In the rows, 128 means zero.
Rotation paths and how fast each direction turns (degrees a step):
Each turn is a multiple of 5 degrees from 10 to 175, or 0.
Each row of a path follows its step; steps can be skipped.
path 1
step 0: [122 130 123 126 121 132 130 112 132 124 116 130 131 122 144 119 128 121
 127 117 132 122 133 122 122 122 139 133 142 116 132 125 142 132 125 128
 126 126 133 127 136 132 129 129 132 119 120 124 119 136 138 144]
step 2: [137 122 128 133 119 128 120 114 121 130 137 128 135 125 129 123 123 124
 132 125 120 125 128 117 128 126 130 127 125 134 127 128 147 131 144 143
 120 127 130 118 118 135 136 121 131 112 129 116 131 128 130 140]
step 3: [126 118 119 125 121 132 132 128 138 137 114 126 119 135 133 125 121 126
 140 117 118 121 129 130 124 134 115 130 126 139 118 131 132 127 130 115
 129 134 121 143 138 121 124 126 128 140 135 127 119 137 122 138]
step 4: [139 133 127 117 134 129 112 121 119 129 127 131 121 124 127 134 128 135
 124 120 125 124 120 127 129 123 139 128 144 129 124 144 137 130 140 146
 136 128 134 124 134 130 121 136 136 121 129 132 133 140 125 129]
step 5: [135 115 138 124 122 128 134 131 141 132 129 126 121 122 121 121 116 126
 134 126 112 135 128 135 127 137 127 138 113 124 127 128 133 106 129 130
 130 137 131 124 133 128 128 121 118 132 119 137 129 130 131 137]
step 6: [136 123 117 127 129 126 126 125 122 118 122 131 136 135 122 137 129 138
 125 125 120 119 121 113 119 126 115 113 126 124 130 136 126 131 130 144
 126 115 129 123 139 134 118 125 127 130 132 126 112 135 133 135]
step 7: [124 117 141 117 132 128 129 132 129 133 133 136 124 138 137 128 118 115
 135 119 135 126 131 124 120 136 129 130 128 126 125 143 129 123 137 129
 144 134 126 141 135 121 130 133 113 124 113 129 131 122 135 123]
step 9: [121 125 118 131 115 133 125 131 125 130 136 128 139 121 131 122 122 133
 140 135 130 114 131 130 119 126 122 115 118 135 123 137 125 117 128 126
 151 134 130 119 134 128 137 134 117 131 120 131 128 126 131 128]
step 10: [134 134 112 127 126 128 136 124 118 133 123 126 127 128 114 127 135 120
 131 129 121 127 119 118 120 144 138 123 135 123 129 137 134 137 129 133
 118 138 130 141 121 121 119 124 121 121 123 124 120 122 141 126]
[128 131 127 127 126 126 131 131 128 129 128 130 128 130 128 130 132 124
 130 128 127 128 131 129 129 128 128 126 131 126 127 131 126 131 129 127
 129 128 130 128 129 128 127 131 126 128 129 128 130 131 130 132]
115
[123 125 127 124 132 128 129 124 125 128 125 133 127 127 127 128 128 128
 127 129 127 129 128 129 125 128 129 130 131 128 127 128 125 128 129 128
 129 129 129 130 125 126 127 128 129 127 128 129 128 128 128 128]
110
path 2
step 0: [130 125 119 138 132 109 126 128 125 137 115 137 127 127 131 127 114 133
 135 125 127 126 137 116 124 135 123 132 133 132 129 128 117 131 114 131
 124 119 133 137 136 125 135 125 132 126 127 125 131 134 137 132]
step 1: [119 139 140 121 138 117 126 139 119 128 126 136 131 129 135 140 143 126
 132 132 144 126 123 124 125 126 131 130 138 132 124 121 133 126 134 131
 122 123 128 139 126 129 128 126 130 135 136 136 125 135 124 128]
step 2: [120 133 129 142 130 122 117 137 127 133 126 125 130 125 124 128 125 130
 119 118 108 130 138 118 129 125 141 124 125 132 123 126 134 134 126 128
 123 122 133 142 134 132 131 128 129 124 128 119 141 129 124 135]
step 3: [125 132 139 132 138 129 118 134 128 130 134 136 132 136 130 123 127 127
 131 130 135 126 123 115 118 133 115 128 125 119 130 138 126 114 132 127
 115 123 136 127 132 138 130 118 137 132 137 125 129 133 128 119]
step 4: [113 119 131 135 122 130 129 132 120 124 124 129 128 121 131 129 133 123
 128 117 132 124 125 128 119 123 133 121 130 137 123 138 113 129 122 116
 129 130 135 144 129 129 131 139 130 131 136 127 141 127 121 136]
step 6: [129 123 130 129 132 135 124 134 121 139 126 125 135 130 133 141 134 140
 123 128 132 127 121 122 122 124 122 145 129 135 127 133 122 132 136 128
 126 139 134 140 123 135 126 133 125 114 133 133 143 128 122 125]
step 8: [126 128 134 124 140 121 131 139 130 133 118 138 127 142 133 135 129 121
 130 122 141 121 121 124 138 141 127 143 126 128 128 135 121 134 124 131
 122 122 141 138 128 131 123 133 131 123 121 130 129 134 128 134]
step 9: [132 137 129 133 134 117 123 126 124 136 117 131 141 113 122 124 138 133
 132 128 129 128 135 121 125 121 134 129 142 134 115 124 130 122 121 132
 127 123 137 136 128 124 131 126 135 126 135 126 130 121 116 136]
step 10: [114 129 140 125 140 123 121 140 123 133 124 120 124 136 135 132 113 130
 127 130 126 128 132 120 128 135 124 126 133 119 125 128 135 132 126 124
 122 127 134 143 134 133 142 116 126 126 126 134 128 136 129 125]
[130 126 128 130 132 129 129 127 126 128 128 127 126 133 129 126 124 129
 131 129 129 126 131 125 130 129 130 127 125 126 129 125 129 127 128 129
 127 129 131 128 130 130 126 129 127 128 128 127 129 128 132 129]
140
path 3
step 0: [126 133 122 127 123 123 129 144 124 120 134 123 127 118 112 125 124 127
 128 126 124 122 124 131 131 129 140 131 131 136 119 138 134 132 123 128
 125 140 129 127 116 123 130 127 132 132 116 140 139 134 127 125]
step 1: [133 127 138 130 121 120 122 133 136 135 123 129 123 134 122 138 130 137
 124 136 120 135 127 117 131 133 132 134 120 128 127 139 124 130 141 128
 128 134 128 137 122 113 113 126 125 128 120 126 127 127 121 119]
step 2: [129 115 134 122 121 127 119 130 133 131 123 122 125 119 135 122 141 118
 135 126 119 121 128 122 132 135 128 121 121 130 137 126 124 132 128 128
 123 128 118 119 119 135 122 127 135 114 119 132 136 130 122 122]
step 5: [134 127 132 133 146 119 122 123 113 117 122 128 130 129 128 122 132 125
 132 123 122 130 131 123 124 140 129 116 128 131 121 131 136 130 136 129
 135 130 120 133 121 132 134 124 118 124 132 135 116 133 132 135]
step 6: [123 121 135 131 112 118 124 124 125 116 138 138 129 125 136 125 129 123
 138 129 133 143 125 131 129 129 129 122 131 124 115 124 123 132 131 132
 131 128 133 131 126 124 136 125 121 137 119 127 125 125 119 139]
step 7: [139 127 129 141 124 133 126 125 134 130 115 133 125 120 130 129 124 115
 125 125 123 134 118 132 116 140 125 131 134 127 126 125 125 133 126 142
 131 141 136 126 127 120 135 124 133 131 129 125 128 140 133 128]
step 8: [134 122 117 126 126 123 130 124 144 120 124 127 135 134 127 124 125 124
 115 128 134 120 136 122 125 128 135 121 134 126 129 117 132 141 132 131
 138 140 130 140 125 131 128 132 132 131 116 131 129 127 119 128]
step 9: [130 118 114 132 131 121 130 137 130 132 140 130 126 130 129 119 117 125
 122 132 126 133 116 127 131 133 125 134 135 124 116 140 138 136 130 129
 122 133 129 120 128 128 122 137 133 115 119 127 131 127 124 124]
step 10: [127 124 130 128 117 136 119 125 129 140 136 131 131 136 123 127 131 134
 122 142 118 122 133 126 126 136 135 128 119 119 120 130 136 130 113 126
 133 139 128 131 125 124 121 118 127 116 126 131 119 131 129 126]
[127 128 128 130 127 128 130 128 128 126 128 124 132 127 126 128 130 129
 129 128 126 127 127 128 130 129 130 129 125 126 131 131 126 123 129 130
 128 124 127 128 128 126 128 128 131 125 127 130 126 127 127 125]
35
path 4
step 2: [136 120 128 139 126 125 128 127 136 127 116 115 130 131 131 129 133 135
 122 126 136 122 125 130 124 121 121 131 134 142 141 135 126 130 119 125
 139 122 131 119 130 125 126 121 129 133 132 120 121 137 126 130]
step 3: [124 121 129 128 139 126 131 124 132 127 122 126 124 129 134 122 115 138
 126 137 126 128 130 129 122 126 122 126 142 131 136 130 126 130 125 127
 135 139 133 125 126 137 123 124 126 134 147 130 125 137 122 139]
step 4: [125 134 114 121 132 139 126 123 120 129 122 124 131 123 132 123 132 134
 133 139 123 130 132 130 123 118 119 125 128 129 129 137 120 123 124 123
 128 136 137 110 127 135 122 129 125 128 135 124 133 124 124 132]
step 5: [122 128 119 120 139 132 119 118 123 127 124 131 132 137 133 135 131 129
 122 120 128 132 131 127 126 121 124 122 128 137 119 129 124 129 133 132
 129 132 140 119 123 129 136 128 122 134 141 138 130 121 132 115]
step 6: [131 126 119 137 126 117 119 131 127 130 122 122 137 129 137 128 137 138
 128 116 129 131 132 121 123 119 132 118 124 140 122 133 132 134 133 126
 131 122 143 126 130 128 130 123 126 126 132 120 121 122 130 126]
step 7: [127 124 127 131 133 120 121 126 141 125 116 129 127 128 135 123 122 129
 120 116 131 119 129 118 133 115 137 126 132 139 133 129 125 128 123 127
 131 132 131 124 130 136 122 120 129 130 132 123 116 139 133 129]
step 8: [126 139 127 133 136 126 129 124 126 122 131 127 120 118 123 123 130 139
 128 132 128 129 132 124 124 126 138 128 135 138 133 129 123 128 123 128
 125 131 138 125 132 146 114 124 131 133 140 120 128 135 124 136]
step 9: [120 140 123 124 137 140 129 124 121 121 122 130 121 123 129 129 137 128
 124 127 129 120 135 136 129 121 122 135 132 143 136 134 129 128 129 118
 124 127 130 114 124 139 131 127 134 137 133 131 130 129 125 124]
step 10: [120 132 132 129 139 128 123 129 117 130 128 127 125 134 140 131 134 129
 126 121 121 125 140 132 124 135 119 120 136 138 118 128 131 140 132 121
 134 126 143 126 129 132 134 131 128 137 134 128 131 125 124 128]
[127 127 129 127 128 130 127 130 131 128 126 130 126 126 126 126 128 133
 131 129 127 128 124 131 128 130 127 131 127 129 128 127 126 127 128 125
 129 127 128 128 128 133 126 127 127 128 128 131 128 129 127 128]
70
